In the data rows, zero lies at 4.5, halfway between 4 and 5.
Some points, one per row:
[2 5 4 5 4 7 6 4 3 5 3 8 4 9 5 6 1 6 5 3 6 5 5 5 7 5 4 6 2 5 2 6 2 5 1 4 5
 6 3 2 4 4 3 7 3 2 3]
[2 4 1 3 7 5 5 4 5 5 1 6 3 8 7 3 3 5 4 8 6 2 4 2 5 8 2 8 1 8 3 4 1 4 5 6 4
 2 5 5 4 7 6 7 4 6 4]
[5 5 4 1 4 6 6 3 3 5 1 8 3 7 3 2 3 6 5 4 4 6 4 1 9 7 4 5 2 5 4 4 3 5 9 6 4
 6 4 3 5 6 5 8 4 3 3]
[5 4 6 5 8 2 4 7 3 5 5 2 6 5 3 5 4 6 5 5 5 5 4 9 0 2 5 0 3 7 7 5 4 4 4 4 4
 0 4 7 2 3 3 2 4 6 7]
[4 4 3 2 2 4 5 5 6 5 5 8 6 6 5 5 4 6 4 4 6 6 5 3 9 6 4 3 0 3 5 6 2 4 4 4 5
 1 4 6 4 4 3 5 3 9 4]
[5 5 6 5 5 5 4 8 8 4 3 1 3 4 4 3 4 2 6 5 5 5 3 4 0 5 5 3 9 5 5 4 5 4 4 5 4
 6 4 7 5 5 5 2 5 6 4]
[3 4 4 3 4 9 5 6 2 5 3 8 3 6 3 5 4 5 5 6 5 5 5 1 5 6 3 9 2 2 3 6 3 4 9 4 4
 0 5 4 4 7 5 7 5 2 3]
[7 6 3 6 6 5 4 2 5 3 8 2 5 4 3 4 5 2 5 7 6 4 5 4 1 5 4 8 6 3 4 3 9 3 7 7 6
 0 3 0 3 5 5 4 6 3 4]
[4 3 2 5 6 3 6 5 3 5 2 8 6 8 3 5 3 5 3 5 4 3 5 4 3 4 5 6 1 4 4 6 3 4 6 5 6
 9 4 0 3 6 4 6 3 8 6]
[7 5 5 2 3 5 6 4 4 5 4 7 4 5 3 4 4 4 5 3 5 5 5 1 8 7 4 5 1 3 0 6 6 4 7 4 4
 8 5 8 4 8 4 6 5 2 2]
[2 4 5 3 4 5 6 5 3 6 0 9 5 6 4 5 3 6 4 3 6 3 5 5 6 6 6 6 1 5 7 7 6 5 4 4 5
 0 3 0 4 5 5 7 3 6 4]
[2 3 6 8 6 3 4 6 5 3 4 1 6 3 4 5 4 4 4 6 4 5 5 6 5 1 4 2 5 5 8 4 5 6 1 3 4
 4 4 7 6 4 6 2 6 9 5]
[5 3 3 4 7 6 5 4 5 5 4 6 2 6 4 6 2 7 4 2 4 5 5 2 5 5 5 3 2 6 7 5 2 5 6 4 4
 5 3 7 5 6 8 7 4 0 5]
[5 5 7 6 5 7 4 4 4 4 8 2 7 4 6 4 5 3 4 2 2 6 5 6 1 3 5 3 8 7 7 4 3 5 5 3 5
 1 7 8 6 3 4 3 6 1 5]
[3 5 6 5 2 1 5 3 5 4 9 1 3 4 3 5 9 4 6 4 3 5 5 4 1 4 4 4 7 3 8 4 5 5 1 6 5
 9 4 6 6 5 4 3 6 3 4]
[6 4 3 2 3 8 5 4 2 6 4 7 3 5 6 4 3 4 5 5 4 2 5 1 8 7 4 3 2 2 6 6 1 5 6 5 5
 6 4 3 5 7 4 7 4 6 4]
[6 3 2 3 1 6 4 4 4 5 0 6 3 4 6 4 4 4 5 4 4 2 4 1 8 9 5 8 0 5 6 4 7 4 7 5 3
 7 4 6 4 6 7 7 4 5 5]
[6 4 4 3 5 3 5 3 6 6 4 8 5 6 3 5 4 7 4 4 6 5 5 4 7 7 5 6 1 5 5 6 0 4 7 4 5
 0 5 1 3 4 4 6 3 4 5]
[4 4 6 5 3 6 4 6 3 5 3 2 6 7 3 5 6 7 5 6 5 8 4 6 0 2 6 2 5 6 9 4 7 5 4 5 5
 0 2 3 2 2 3 2 4 4 7]
[4 5 7 7 2 2 4 3 5 4 7 2 4 2 7 3 6 2 5 6 5 5 5 4 2 6 4 4 5 0 9 3 7 4 5 5 4
 8 5 2 3 5 3 3 6 5 7]
[4 4 7 5 3 6 3 4 2 3 7 2 7 2 2 4 5 5 4 5 3 6 5 3 4 2 5 1 4 7 9 4 7 4 5 3 3
 9 5 9 6 4 5 3 5 5 5]
24 more points follow, each with its number after it:
[5 7 4 5 3 2 4 4 4 4 9 2 5 5 5 3 5 4 6 4 4 7 5 2 2 5 4 3 9 4 6 3 6 3 4 6 4
 0 4 9 5 4 2 4 6 7 3] 0
[4 3 3 3 2 8 4 5 6 4 4 6 4 5 6 4 1 6 5 4 7 4 4 3 5 6 5 8 3 6 3 3 1 5 2 4 4
 9 6 3 7 5 6 7 4 4 2] 1
[2 3 7 7 1 4 3 4 4 4 9 0 4 4 5 5 5 7 4 4 2 4 3 7 4 1 6 6 4 7 4 3 7 6 6 4 4
 5 4 5 6 4 7 3 5 6 5] 2
[6 6 6 4 4 3 4 3 3 4 6 3 5 6 4 5 4 2 4 7 5 7 5 9 0 5 5 4 9 7 8 4 5 4 5 5 5
 9 4 0 2 2 1 2 4 5 6] 3
[7 4 5 3 1 6 5 2 5 5 3 8 4 6 7 5 5 6 4 2 6 3 5 5 6 5 4 5 1 4 7 7 3 4 4 3 4
 9 4 2 2 5 4 6 3 2 4] 4
[3 6 6 6 5 2 5 6 6 4 7 1 4 3 3 3 6 2 5 5 5 5 5 6 0 6 4 2 7 2 2 3 5 4 5 5 5
 5 6 2 4 6 3 2 6 7 7] 5
[6 3 7 5 4 4 3 4 3 4 8 1 6 1 5 5 6 5 4 3 4 6 4 6 5 2 5 5 5 0 6 4 9 6 2 4 4
 4 6 4 7 4 7 2 6 6 3] 6
[2 4 4 3 3 3 5 4 4 5 0 8 5 6 3 6 4 5 3 2 5 4 4 4 7 7 4 5 1 6 9 6 5 5 5 4 5
 9 4 1 3 4 6 6 3 4 5] 7
[4 4 4 3 6 5 4 3 2 5 4 7 4 3 4 6 3 6 4 0 3 5 4 3 8 2 5 8 1 5 6 6 4 5 4 2 5
 3 5 7 7 5 7 6 4 9 3] 8
[5 4 3 3 5 2 5 4 3 6 0 7 4 5 7 6 4 6 4 4 6 0 4 5 6 7 6 3 1 7 6 7 3 4 4 5 5
 8 2 2 5 4 4 6 3 6 5] 9
[3 4 6 4 6 4 3 4 2 4 9 2 4 4 4 5 6 5 6 2 4 6 4 7 2 0 5 3 7 3 3 5 3 5 6 4 5
 8 7 7 5 3 7 3 5 5 6] 10
[6 5 2 1 5 5 5 5 1 5 3 7 1 5 7 4 2 4 5 3 4 5 4 4 8 7 3 5 2 4 0 5 3 4 9 5 4
 4 7 4 6 6 4 7 4 6 2] 11
[6 6 5 5 7 1 5 3 0 4 5 3 5 7 4 4 4 4 4 8 6 4 5 3 0 1 4 8 6 8 0 3 6 3 5 7 6
 6 4 4 3 6 7 4 7 5 5] 12
[2 5 6 6 2 2 4 3 6 5 9 2 5 5 4 5 6 6 4 5 6 3 4 8 2 4 6 3 6 4 3 5 7 4 3 4 5
 0 4 3 3 3 2 3 4 7 5] 13
[8 4 5 4 4 1 4 4 6 4 7 1 3 3 2 2 4 2 5 7 4 8 5 5 3 4 3 5 6 4 4 4 2 4 8 5 5
 8 9 5 5 4 3 3 6 7 5] 14
[5 5 6 4 6 5 3 5 5 4 7 1 2 4 5 3 6 4 5 6 5 3 4 4 1 1 5 3 7 5 9 3 9 4 5 5 3
 4 6 7 3 5 2 3 6 1 4] 15
[5 4 4 4 2 6 5 4 1 6 2 9 4 5 5 6 3 8 5 4 4 1 4 3 6 6 5 6 1 6 7 6 4 4 3 4 5
 7 4 6 4 4 3 6 2 3 4] 16
[9 6 7 5 5 3 5 4 6 4 5 3 3 3 5 4 8 2 4 4 3 5 6 4 2 7 4 3 8 2 7 3 6 4 3 5 5
 3 5 6 6 5 3 2 6 0 4] 17
[2 4 4 4 7 6 5 2 7 4 0 6 3 4 3 5 2 5 4 5 3 5 4 3 5 3 4 5 4 8 0 6 3 5 7 3 3
 7 5 9 7 6 7 7 4 8 4] 18
[2 4 5 5 6 2 4 4 3 4 8 2 6 4 5 5 6 3 4 3 3 7 5 5 2 4 5 2 9 8 8 4 2 5 4 5 5
 0 5 5 6 4 7 3 6 6 4] 19
[3 5 2 1 4 5 4 3 4 5 2 5 3 4 6 4 3 5 4 5 5 4 4 2 7 5 4 6 1 5 4 5 5 4 9 5 5
 3 4 0 7 5 6 7 4 8 4] 20
[6 3 4 5 4 2 6 5 6 5 1 7 3 8 5 6 4 4 6 1 5 3 4 6 3 6 6 0 2 1 6 7 6 5 4 4 4
 4 4 3 3 5 1 6 2 9 4] 21
[4 6 5 6 2 4 5 5 6 4 7 3 7 5 4 5 6 3 4 5 6 5 4 8 0 3 5 4 7 6 7 5 4 4 3 6 5
 9 2 3 2 2 1 3 4 4 6] 22
[6 4 5 4 6 8 4 4 5 5 0 7 3 4 2 5 4 5 4 2 3 4 5 2 9 5 5 0 2 5 4 6 5 5 6 2 4
 4 5 3 7 6 7 7 4 3 5] 23
Which three of these numbered points are nearest to each point below, looking only along the 3 directions in which the first points spread most? Their numbers follow each, nearest first.
[4 4 3 1 5 5 5 4 4 5 3 7 3 5 6 3 4 7 5 4 5 8 4 1 9 6 4 7 2 4 0 5 6 5 5 5 4
 7 6 3 5 7 2 6 4 0 3] > 11 1 4
[5 5 7 6 7 3 4 5 2 4 9 2 3 3 3 4 6 2 5 5 4 5 6 3 0 5 3 1 8 2 8 4 5 5 5 5 4
 8 5 4 3 6 4 2 6 3 4] > 17 15 6
[8 5 8 8 3 4 4 3 5 3 7 2 7 3 2 5 6 2 5 2 5 6 4 5 6 2 6 5 7 7 8 2 6 5 2 5 4
 0 6 4 7 3 6 3 6 2 4] > 22 0 3
[4 3 4 4 3 7 4 3 7 4 0 7 5 4 4 4 4 5 4 2 3 3 4 1 7 5 5 8 2 4 7 5 2 5 7 2 4
 4 3 7 8 6 8 7 4 7 4] > 23 16 4
[4 5 5 5 5 4 5 6 5 4 9 3 6 3 5 2 6 4 5 9 2 7 5 6 5 3 4 4 7 3 2 3 3 4 1 5 5
 5 6 0 5 4 3 2 6 1 5] > 5 0 3
[7 5 5 4 5 5 4 5 3 4 5 2 5 6 4 2 4 3 4 7 4 7 5 3 4 4 4 5 8 6 0 2 6 4 3 6 5
 9 4 4 3 5 4 4 6 2 5] > 14 17 12
[7 5 2 4 4 5 5 4 2 5 2 7 4 4 6 3 0 6 7 5 5 5 4 0 9 7 4 6 6 3 4 5 4 4 5 6 4
 4 4 2 5 6 4 7 4 0 4] > 11 20 1
[4 6 3 6 7 6 4 3 7 4 5 2 4 6 3 2 6 4 4 8 5 8 4 3 3 2 4 5 9 4 0 4 6 4 6 5 4
 5 3 0 4 4 4 4 6 7 4] > 12 5 3
[3 3 3 4 4 8 5 4 4 5 5 7 4 2 4 5 4 4 5 4 2 3 5 3 7 5 5 1 0 4 3 6 2 5 4 3 4
 8 5 7 7 6 9 6 4 7 5] > 18 23 16
[6 4 2 3 4 6 5 7 6 5 4 5 2 2 4 4 3 4 5 6 6 3 6 2 9 7 2 6 3 0 0 6 4 5 6 4 3
 9 5 0 4 7 4 6 4 5 4] > 11 1 4
[4 4 6 5 8 5 4 4 4 4 9 3 6 1 5 5 7 1 4 5 3 4 5 6 2 3 4 5 5 7 5 4 7 5 4 4 5
 4 4 3 6 5 8 2 5 2 5] > 0 5 3
[2 3 3 5 4 6 5 5 5 5 0 7 3 4 5 5 2 6 4 3 6 1 5 3 8 6 6 5 0 6 0 4 3 5 7 4 4
 8 4 3 7 6 6 6 4 7 4] > 16 11 23
[4 6 4 4 7 2 5 4 0 4 5 3 4 5 8 4 7 2 5 7 6 9 4 3 4 2 5 7 6 2 0 4 3 4 7 6 4
 6 4 2 6 5 6 4 6 3 6] > 12 14 17
[5 7 5 1 2 4 5 5 4 5 5 3 4 5 3 5 7 2 5 8 5 8 4 6 2 2 5 0 7 6 7 4 6 4 5 6 4
 3 4 3 6 4 5 3 7 5 4] > 22 0 3
[3 5 4 6 2 2 6 4 6 6 6 8 3 7 4 5 2 8 4 1 6 5 5 5 4 4 5 7 5 4 2 7 4 4 2 4 4
 2 2 5 2 4 1 6 3 7 6] > 21 9 7
[5 7 6 4 4 2 5 7 3 5 7 4 7 5 4 6 6 6 4 6 4 5 4 9 4 2 4 5 4 3 5 4 7 4 0 5 5
 8 2 3 2 1 2 3 4 3 5] > 22 2 19
[3 5 3 4 5 5 5 4 7 6 3 7 5 6 4 5 4 5 4 5 6 4 5 4 8 9 4 5 0 2 6 6 2 5 6 5 5
 0 5 2 2 5 5 7 3 1 5] > 20 11 9
[5 3 3 3 3 6 6 5 7 5 5 8 5 4 5 5 2 5 4 0 5 0 5 4 5 7 4 5 1 0 3 6 6 4 5 3 5
 2 6 1 3 5 3 5 2 8 6] > 20 9 7
[7 5 4 6 8 0 4 8 3 4 5 3 5 4 3 3 5 2 5 9 4 3 4 3 6 4 3 5 7 3 4 3 6 4 5 6 5
 0 4 4 3 5 5 4 6 7 4] > 12 3 13
[2 5 4 3 4 4 4 5 5 4 9 2 5 2 4 3 6 2 4 5 3 5 5 3 3 4 4 4 9 1 6 4 8 4 1 5 4
 1 5 7 4 5 2 3 6 8 6] > 15 0 22
[8 6 6 3 7 3 4 5 5 4 8 3 3 4 6 4 7 1 5 8 3 4 4 4 4 4 4 3 5 4 2 4 0 4 7 6 4
 6 6 5 6 4 1 4 6 1 5] > 14 17 12
[6 3 4 5 3 5 5 6 5 5 1 9 4 7 2 6 6 6 6 2 6 6 4 5 4 7 4 7 1 3 3 9 5 5 7 3 5
 0 4 1 2 5 3 6 3 2 4] > 20 21 9
